(in the rows, 128 means zero)
Rows swapped in pairs by one turn or mirror: which row each one swaps with:
K336: [164 139 163 125 109 138 106 135 124 150 144 138 121 110 124 107 109 156
 134 123]
K606: [128 135 163 114 127 128 129 142 111 140 139 138 111 159 120  98  98 109
 112 146]
K71: [143 143 130 122 161 145 127  89 102 144 116 144 136 119  92 132 181 129
 128 159]
K877: [112 136 165  99 143 139 143 105  97 128 160 181 130 124 102 140 123 138
 133 129]
K753: [107 119 138 145 158 131 141 161 109  96 126 144 125 144 105 147 158 147
 129 118]
K301: [153 138 110 131 127 145 150 127 134 116 139 118 156 154 136 123 125 104
 122 143]
K894: [103 137 179 119 126 156 146 102  92 117 156 159 135 127 105 147 126 146
 122 133]
K493: [124 146 152 151 143 150  89 122 130 159 132 113 165 125 129 144 129 110
 132 143]
K734: [155 127 145 116 125 125 110 102 108 133  96 142 111  93 122 133 140 154
 136 148]
K843: [126 117 145 145 119 106 102 111 104 131 155  97 136 133 132 122 139 109
 107 141]
K179: [113 117 138 149 130 130 158 147  85 107 119 135 129 137  94 148 147 160
 137 122]
K938: [142 147 121 121 129 144 156 130 132 127 153 124 144 169 144 121 125 107
 130 152]
K40: [160 111 150 122 142 134 125 122 161 163 140 144 118 109 125 125 124 126
 113 152]
K602: [152 130 149 153 147 127 130 156 120 124 150 109 137 154 105 116 158 164
 139 109]
K442: [147 109 161 137 152 153 144 143 139 172 144 150 124 114 111 124 110 116
 123 152]
K421: [127 123 149 167 142 129 124 166 128 152 127 119 131 157 113 125 161 145
 148 121]
K11: [ 98 138 164 113 127 142 151 116  85 127 158 160 143 140  90 149 129 125
 125 137]
K368: [153 148 135 107 138 114 122 113 116 129 111 150 135  78 127 146 130 151
 129 147]
K246: [107 142 132 141 163 127 155 156 114 108 124 146 127 130  95 154 152 157
 129 117]
K560: [154 130 143 101 163 138 116  93 106 144 128 122 140 119  91 143 168 119
 130 163]
K831: [110 142 134 140 158 121 154 160  99 115 120 142 151 124  96 158 145 156
 136 125]
K98: [120 126 139 131 155 101 117 137 115 156 144 132 136 140 133  83 145 144
 158 131]
K492: [150 145 127 112 139 129 119 113 126 132 117 154 115  73 120 142 130 148
 121 141]
K918: [ 98 129 152 120 128 142 150 106 100 128 139 156 139 136  87 155 117 140
 100 145]
K437: [115 125 143 137 141 133 142 158  95 111 114 134 148 156 102 151 157 158
 140 117]
K319: [132 126 163 132 130 144 141 140 132 134 159  89 133 107 130 121 101 139
 140 148]
K102: [104 142 144 148 142 147  88 123 134 162 147 121 148 132 140 131 136 113
 146 151]
K926: [166 137 151 131  93 131 135 119 133 139 143 127 117 116 151 119 121 142
 124 134]
K177: [137 130 141 132 153 105 128 143 127 140 154 143 132 145 131  90 155 133
 173 141]
K36: [ 98 135 166 110 142 160 150 105  95 131 141 155 118 145  96 153 122 135
 118 141]
K886: [165 140 131 110 137 127 108 109 121 132 113 132 105  85 126 137 123 135
 127 127]
K572: [136 130 170 158 164 127 157 111 136 128 170 142 134 133 136 122 169 131
 129 133]
K42: [149 155 127 130 127 131 150 129 121 125 147 146 161 172 137 125 130 105
 128 136]
K210: [115 141 162 165 150 147 166 142 132 133 164 143 131 137 119 124 167 133
 134 120]
K360: [134 132 142 158 150 132 110 120  99 135 161  93 131 124 123 105 170 113
 124 140]
K317: [163 110 130 111 171 145 120 110 105 144 125 138 136 130  85 135 169 132
 134 158]
K950: [ 99 149 152 151 140 145  88 124 137 148 129 137 155 136 136 125 134 112
 146 135]
K459: [132 133 150 125 134 140 155 133 115 138 149  84 136 115 136 102 102 144
 130 137]
K604: [150 120 140 110 185 153 135 109 108 136 140 118 139 113  84 150 162 133
 135 144]
K581: [161 132 140 106 110 137 107 108 106 133 110 141 133  89 134 139 134 150
 131 142]
K749: [107 139 134 149 153 123 144 155  99 109 131 139 121 142 100 146 143 143
 139  95]
K892: [164 136 126 111 121 127 103 112 108 135 113 144 130  87 123 144 137 152
 118 145]
K502: [131 154 156 131 130 140 135 148  93 148 115 122 119 159 120  96 135  93
 135 141]
K178: [122 107 126 139 131 112 123 112 107 125 168  95 138 145 127 120 131 113
 111 144]
K119: [119 159 161 126 142 147 122 129 100 155 118 125 115 146 127  90 131 101
 146 148]
K675: [155 132 139 113 128 148 112 118 118 122 114 149 106  77 135 132 132 135
 124 143]
K244: [145 118 121 117 164 146 123  87  99 144 142 139 126 121  97 143 175 125
 129 155]
K282: [109 147 145 139 142 134 147 157  94 111 115 140 139 149  99 152 153 161
 129 117]

Swapped with K492: K246
Swapped with K560: K11
Swapped with K360: K606
Swapped with K71: K918
Swapped with K843: K502
Swapped with K36: K244

